Rotation paths and how fast each direction turns (degrees each step)
Each turn is a multiple of 5 degrees from 10 to 175, or 0.
Each row of a path follows its step; steps can be skipped.

step 0:   6   7   8 -51  20 -16   5  27 -11  21   5   6 -10  -8  16   8   6 -17 -17   7  10 -11   3  14  11 -12 -16 -21   8   6   6  14  -6  18 -15  -8  11 -15  -9 -25 -20  11  -1  10 -27 -18 -28 -31  23   6  12 -44
step 1:  19   4 -10   4 -10 -36  -2  -1 -43 -29  18  -4   2  -8  -2 -11   0  -6 -17  -1 -11   7 -17  -6 -31 -17 -34  -7   6  -7  -8 -19  27   8 -14   0  -2  18 -12 -18   6  19 -31 -14  33  12  22  -9 -14   7  18  26
step 3: -18  -9  -2  -8 -12   5  -7   5 -32  16 -13   3  24 -37   4  21   1   2  -1  12  -6  12 -22   6  -8  10  15 -25 -20 -29 -24  23 -19  -6 -26 -11  -2 -16 -32   9   8 -15  -6  -6 -40 -33   8 -13   5   9  -6 -26
step 5:  -5 -20   4 -10  44 -39   7  -2  27  -6  -2  -4   5 -18  10   1  16  -6  -8 -19  11  18   2  -2 -24   7  20  11   0   8   2 -24 -22  -4 -15  20 -27  15  20 -14  -2  19  34  20  13   0 -14 -32  -6  31   0  -3
step 6: -18 -27  24  31 -26 -18  16  15  -4  10  -8   1  -4 -11   8   1  29  24 -11  18  27   1 -26   5 -26 -17  -6  -1  -1 -13 -12  23  -6  19  -8 -23 -18   4 -10  12 -11  -3 -36  26   9 -26  22  13  -2 -26   2  -3
step 7:   8   7  14  26  15  -3 -36   7  -2  -8   2  35   5   0  -3  27 -40  18   0 -31 -10 -15  14  22  27   8   2  -2 -11  17   9   5   8   6 -12  37   3  15 -37  15 -12  17  -7   0  -9 -10   4  14 -25 -14  20  -7
step 8:   6  16   0 -36  40  12   2   7  -1  -9  21  26  -4  -7   6 -12 -10  -4   1   4 -19  55   3 -35 -23 -22  21 -15 -12   3 -15   8 -15  -1  -7   4   6  19  12 -12 -13 -13  -4  24   5 -22  -8   4  17  19  -8 -20
step 10:   4   2  21   0  19 -37 -28  24 -10  -2 -35  -9   6  12  -4   0 -32  -6 -15  27  -9  -2  16  29 -32   4   9  -8   8  18   4  -9   5  15 -25  21 -20 -17  -4   3  26  19 -16  -5   7  19 -23   7 -11 -20  13 -11
step 13: -39 -15   6 -22  23   4 -30 -12  -4   9 -19  -1  -4 -15 -24  10  19 -10   2  -3  -4  19  20  28 -37  10  -3   7  -1   3   3  14 -17  25  14   4  14   2   8  -5  32  23  14  22 -16  10  -4  11  19   5  23 -31
step 14: -19   8   7  14 -17 -40  21   2  17  -6  22 -18   6 -12  -6 -13   0   5  -6  -9  31  18  -7  26   3 -11 -20   8 -17  -4 -10  22  11   6  -8  28 -29  23  11  -6 -15  -3 -12  -7  22  -3 -25  39   0  30  -6  22
  1   2 -11   3   7   0   3   8   0   0  10  -5  -5   0   1  -9   0  -6   3  -7  -1   8   4  -7  -5   1   6   3  -4   4   5  -1   8  -4   7   0  -5   1  -2  -1  -3  -6   1   1   1  -4  -1  -2 -11   4   4   9
110
  1  -1  -5   1   0   7  -1  -8 -10   0   0  15   3  -8  -3   0   0  -3  -2   6   3  -1   6  -5   2   5   2  -3   1   6   6  -2  -3  -7  -3   2   0  -1   3   7  -5  -2  -1   1  -9  -7   7  12  -2  -2  -3   2
80
 11  -6   4  13   2  -2  -4  -1   8   2   4   2  -5  -4  10   4  -3   5   6  11  -2   0   4  -6   0   5   2   2   3  -5  -1   5   4   0   2   4   4   0 -10   9   5  -2  -5  -3   2  -1   5  -4   3   2   0   2
80
  0 -12  -1  -9  -1  -3  -4   2  -5  -5   2   0   7   8   6  -2  -4  -6  -1  -4   4   1  12  -3   2  -3  -1   0   3  -4   5   9  -2   6   2  -5   5   0  -1   3   2   0  11  -1   7  -7   4   1   6   7  -1   2
85
 -4  -1   3   1   1  -2  -3   2  -3  -8   3  -4  -7   2  -4   3  -5   2 -11  -4  -4   6  -5   2   2  -2   8   7   0  -8   4   2   0  -2   0   0   1  -4   2  10  -9   2   0  -7  -2  -1   9  -4  -1 -13  -8  -1
80
 -7  -4  -2   3   4  -4   3   2  -3   5   2  -2   9   3  -4  -4 -11   2   9   5   0  -5   4   2  12  -8   4   2  -6  -6 -12  -6   4   1  -4   0   1  -4   0   7  -5  -8   0   4  -1  -1   0   2  -5  -2   5  -6
90
 -2   4   4  -3  -1  -5   0   4   3   5  -9   5  -9   4   1  -3   2   0  -6   9   2   0   8   0   5 -10   5  -7   1  -2   5   2   5  -5  13  -4  -7   3  -3  -4  -3  -4  -4   0   5   2   0   6   0   1  -7  -8
175
